Each row has a name. Each question is about the rows just above it.

[-39.3  -4.4 -18.1 -82.4 -13.2 -81.1  80.2] -> lele
[-75.7  13.7 -69.1  76.0  -9.0  68.0  49.4] -> Pip
[-71.2  -2.4 -37.2  49.6 -11.6  24.2  61.3] -> Pevo
[-75.7  13.7 -69.1  76.0  -9.0  47.2 -36.6] -> dileb
[-41.1 -21.9  48.7 -41.1  48.7 -23.8  48.7] -> Busi
[ 21.8  39.1  42.9  13.9  67.2 -20.4  48.6] -> ren
[ 38.4 -79.9  21.1   2.5   0.8  55.9  22.6] -> bagi
[-77.9 -66.6 -44.1 -77.9 -44.1   6.8 -77.9] -> Sab
[ 66.3 -47.5 -11.2  72.4  23.9  12.8 -40.6] -> vezir
[-44.1 -44.1  43.9 -25.0 -44.1 -44.1  23.5] -> sop
[ 25.5 -30.7  32.9  -5.3  27.7 -10.4 -43.8] -> fudip
[ 73.2 -44.2 -11.3 -20.4   5.5  29.7 -50.7] -> muza
Times [-44.1] occurs in sop:
4
How many times does Sab hold [-44.1]?
2
How many times does Busi hold [48.7]?
3

[-34.2 -34.1  14.8  12.3   9.6 -44.4  -8.0 -44.4 -19.9 -17.0  11.7 -13.7
 -41.6 -47.5  15.3  42.0  72.7  18.2  32.7   9.5 -34.5  82.0 -30.0  -1.6
  63.2  10.0 -37.5  74.3  63.3  15.7  17.0 -29.7  77.7  26.8  61.4  72.7
 -34.7 -46.4 -47.8 -44.6 -47.8 -46.7 -17.2  86.0 -16.4 -47.8 -24.5 -15.6
 -37.1  23.9 -31.3 -21.8  23.9 -43.4  10.6 -24.3  84.9  65.2] -> Sab
[ 35.5  28.1 -35.1 -28.1 -45.1  38.5  18.8  38.5  20.7  22.0 -42.5  22.0
  49.7  64.8 -58.4 -22.3 -40.9 -50.2 -12.0 -27.8  47.6 -59.7  28.7   7.1
 -31.4 -17.5  33.8 -51.6 -42.6 -54.1 -52.3  32.1 -47.3 -72.0 -33.1 -40.9
  28.8  51.7  63.6  23.6  65.3  56.2  21.9 -63.5  28.5  63.6  25.9  23.6
  30.1 -50.8  35.7  23.6 -50.8  52.6 -33.6  35.9 -58.0 -36.1] -> bagi
[ 36.6  40.4 -53.0 -44.4  55.4 -14.9 -33.7 -14.9  25.2  41.4 -53.1  -7.5
 -16.7 -19.4 -68.4  25.5  55.4 -64.9  14.2 -39.0 -12.6  69.4 -15.3  25.3
  46.1 -30.7 -10.9  63.4  55.3 -64.5 -64.9  37.0  61.5 -75.8  44.2  55.4
  35.7 -14.8 -19.3 -17.4 -20.2 -16.3  35.5  70.4  30.2 -19.3  39.8  37.1
  38.0  55.4  34.9 -16.8 -48.6 -18.0 -44.8  29.6  63.4  53.0] -> dileb
[-34.2 -34.1  14.8  12.3   9.6 -44.4  -8.0 -44.4 -19.9 -17.0  11.7 -13.7
 -41.6 -47.5  15.3  42.0  72.7  18.2  32.7   9.5 -34.5  82.0 -30.0  -1.6
  63.2  10.0 -37.5  74.3  63.3  15.7  17.0 -29.7  77.7  26.8  61.4  72.7
 -34.7 -46.4 -47.8 -44.6 -47.8 -46.7 -17.2  86.0 -16.4 -47.8 -24.5 -15.6
 -37.1  23.9 -31.3 -21.8  23.9  46.5  27.2 -21.9 -36.6 -29.7] -> Pevo
How many times does dileb hold [55.4]?
4
How many times does Pevo hold [-31.3]?
1
Count of [-33.6] in bagi:
1

[-19.0  31.0  45.1 -59.2 -41.0  10.4 -21.9  31.0 -59.0 -59.5 -21.9 -35.1
  11.3 -21.9] : muza
[ 29.0  29.1  44.1  45.7 -42.0  12.7 -97.0  -4.8 -25.7 -59.1 -97.0 -32.1
  11.4 -22.4] : vezir
[-20.4 -20.4  44.1  45.7 -97.1  12.7 -97.0  12.7 -21.8 -59.1 -63.2 -32.1
 -20.4 -22.5] : Busi
Times [-20.4] occurs in Busi:
3
How many times does vezir hold [-97.0]?
2
How many times does muza hold [-21.9]?
3
Times [10.4] occurs in muza:
1
Times [-59.1] occurs in Busi:
1
How many times does Busi hold [12.7]?
2

[ -4.4 -64.6 -64.8 -19.6] -> vezir
[-64.7 -64.7  54.5  54.5] -> Busi
[-30.1  31.3   5.2 -10.4] -> bagi
[49.7 73.2 49.7 49.7] -> Sab
[ 32.0  25.9   4.7 -19.0] -> Pip
[-19.5  49.8  45.0 -19.5] -> ren
[-35.9 -14.3  14.2  23.0] -> lele
[-29.0 -64.7  16.5  54.5] -> Pevo
Times [-64.7] occurs in Busi:
2
Count of [-19.6] in ren:
0
Count of [49.7] in Sab:
3
How many times does lele hold [14.2]?
1

[  1.8  -7.6 -14.6 -13.2 -12.0  -2.5 -10.9   9.7   6.5]  vezir
[24.1 24.1 39.4 24.1 37.4 37.4 37.4 37.4 39.6]  Pevo
[  4.1   4.1   0.9  -1.9  48.0  36.1   8.0  -1.9 -44.8]  Sab
[ 41.7   4.0  39.5 -11.6  17.4 -22.3  79.6  39.5  79.6]  Pip
[  2.8  47.9  47.9  -8.8  47.9   2.4  24.5 -20.7  47.9]  lele
How many times does Pevo hold [24.1]?
3
Count of [4.1] in Sab:
2
Count of [39.5] in Pip:
2
Count of [47.9] in lele:
4
Times [79.6] occurs in Pip:
2
Times [-8.8] occurs in lele:
1

